In the data rows, the value 50 means zero.
Every row has a hidden score. How much higher is the second row's score than the first row's in each pair? 15 means about the same, 30 much higher and 0 much lower. The score is a weighted sum of the row's numbers plus the product of two more (or one squared), each taken from its middle value.
  68  54  32  46  52  60  70  53  42  69
  37  30  51  56  47  28  63  46  58  42: 10
  34  52  39  54  34  22  39  46  67  33
  58  60  30  50  45  53  49  48  23  57: 12
  32  29  33  58  38  43  56  51  64  24
  68  46  52  52  49  48  43  57  38  48: 7
  41  46  50  56  65  60  59  57  49  40
  34  49  65  52  51  38  47  58  46  47: 12
  66  69  54  43  55  55  54  57  35  58
  42  41  60  47  20  26  58  43  55  40: 15
  44  54  62  53  56  54  63  43  55  41
  60  51  38  55  65  55  43  60  30  72: 13
  44  40  63  41  48  41  50  66  46  52
  53  35  27  57  59  54  59  48  50  61: 20
  67  53  59  57  59  71  56  56  34  43
  59  64  41  65  60  63  41  57  41  76: 11
  29  37  47  52  42  37  48  43  76  31
  45  41  49  54  55  64  49  48  63  28: 14
  55  40  54  53  28  46  47  38  63  76
  68  75  64  53  48  44  60  51  49  44: 20
  25  46  51  46  58  51  66  65  60  31
  59  63  59  64  42  40  45  46  42  70: 6
  51  43  48  44  51  33  51  53  56  37
  50  28  52  62  40  29  64  52  77  48: 11
  64  33  33  43  35  39  42  32  63  72
  71  56  54  54  55  56  48  45  57  62: 6
  34  23  39  60  39  16  64  43  67  30
  43  43  54  43  67  45  67  55  62  40: 13
  57  64  39  40  57  59  54  53  56  47
  44  45  58  40  48  51  69  49  46  36: 15
  47  48  60  51  64  49  62  55  46  50
  52  46  62  39  56  54  66  43  59  45: 18
  31  61  66  61  47  54  44  46  50  69
  54  71  80  53  51  58  53  48  35  43: 21
  61  42  35  55  59  61  49  54  49  51
  50  55  40  50  68  70  32  51  44  73: 12
  43  41  48  48  63  59  56  50  52  36
  31  37  41  48  59  37  62  35  46  34: 19
  35  49  60  48  60  53  54  54  49  37
  30  40  48  55  66  55  58  54  48  33: 16
  47  32  53  49  53  62  58  42  55  32
  28  25  46  42  61  52  55  46  61  39: 14
  35  24  29  54  39  56  44  34  63  44
  35  44  55  40  56  31  59  60  53  28: 20
  46  41  47  55  53  46  69  45  67  51
  58  57  34  43  57  62  59  61  41  62: 16
  52  64  49  52  57  56  30  48  40  65
  55  63  27  49  61  59  42  58  43  69: 18
  63  58  45  47  69  62  54  65  44  65
  61  47  31  51  50  59  43  46  43  59: 16
  42  32  31  43  50  61  46  55  49  60
  58  34  28  60  27  14  63  40  63  26: 24
  61  59  37  54  58  59  41  45  40  61
  55  50  39  46  56  47  54  60  42  43: 17
  41  66  80  55  56  66  51  55  59  51
  62  66  47  49  41  63  56  49  54  70: 17
  49  33  37  45  59  71  62  37  51  41
  51  67  42  52  56  77  50  47  39  48: 14
  54  47  47  43  41  44  40  51  52  60
  61  34  44  36  47  48  54  33  53  50: 24
  40  57  60  55  53  40  54  50  37  50
  55  38  47  51  46  34  27  41  71  41: 13
  77  66  55  63  24  43  49  37  58  99
  43  32  49  54  24  30  36  49  58  38: 12
  64  27  12  41  31  60  28  22  61  49
  58  60  23  44  59  70  62  71  43  50: 14
  32  41  62  49  47  36  65  57  51  37
  72  62  41  64  65  62  60  60  37  67: 13
  63  73  46  62  50  77  34  51  43  78
  58  38  32  61  33  19  47  42  53  20: 28
  94  78  63  46  32  60  63  40  44  71
  36  49  50  56  46  57  44  47  47  54: 7
  60  76  67  64  59  45  44  75  45  47
  50  31  32  49  16  17  47  45  54  25: 22
  60  52  52  48  48  53  58  57  35  51
  39  44  44  50  54  40  39  45  76  42: 14
  68  73  49  72  51  59  27  43  29  71
  40  40  44  44  50  28  55  65  42  47: 21
  40  30  38  70  19  18  52  35  75  24
  37  43  58  63  34  35  49  52  71  45: 6
  52  32  50  68  31  10  46  41  76  25
  69  80  73  57  61  47  43  44  41  58: 11
  39  47  70  47  60  47  47  66  45  46
  41  37  43  59  29  23  60  45  65  25: 26
  30  52  63  48  60  50  49  58  50  47
  74  39  54  39  51  50  54  47  51  44: 22
  42  37  51  57  66  51  64  57  39  38
  72  75  77  50  31  50  47  19  64  84: 15
  33  42  42  39  59  47  65  55  37  27
  31  61  74  56  52  54  44  50  54  46: 7
  88  56  58  46  34  66  41  54  49  49
  29  43  56  48  48  31  60  49  49  45: 18
  44  40  60  51  36  56  45  57  47  37
  26  25  44  41  55  66  63  41  54  24: 22
  31  45  59  49  52  56  47  43  56  49
  54  59  41  48  57  64  44  62  22  47: 17
  51  45  50  60  42  31  38  45  62  40
  36  44  53  42  62  54  44  62  54  60: 12
  44  44  68  47  52  39  59  47  51  45
  39  22  27  60  35  18  46  41  71  23: 20
  52  43  50  36  41  45  53  31  57  43
  65  43  54  35  47  44  43  47  50  50: 14
  42  61  69  61  63  52  50  44  71  53
  37  38  58  50  67  29  60  50  53  37: 20
  54  48  32  55  54  72  46  39  40  49
  45  37  47  62  47  25  50  35  75  53: 13
  51  56  47  57  55  63  46  59  36  72
  58  66  75  61  33  58  49  51  58  76: 11
  39  58  50  47  60  41  56  53  34  69
  52  27  41  62  20  16  45  39  64  22: 17
  70  47  30  48  39  43  54  41  37  54
  45  22  40  57  34  20  55  37  70  23: 12
  33  39  51  44  68  42  43  66  35  51
  97  74  63  50  44  43  60  38  49  61: 24
  52  53  55  60  58  72  55  60  32  55
  49  39  50  36  51  53  47  49  45  59: 21
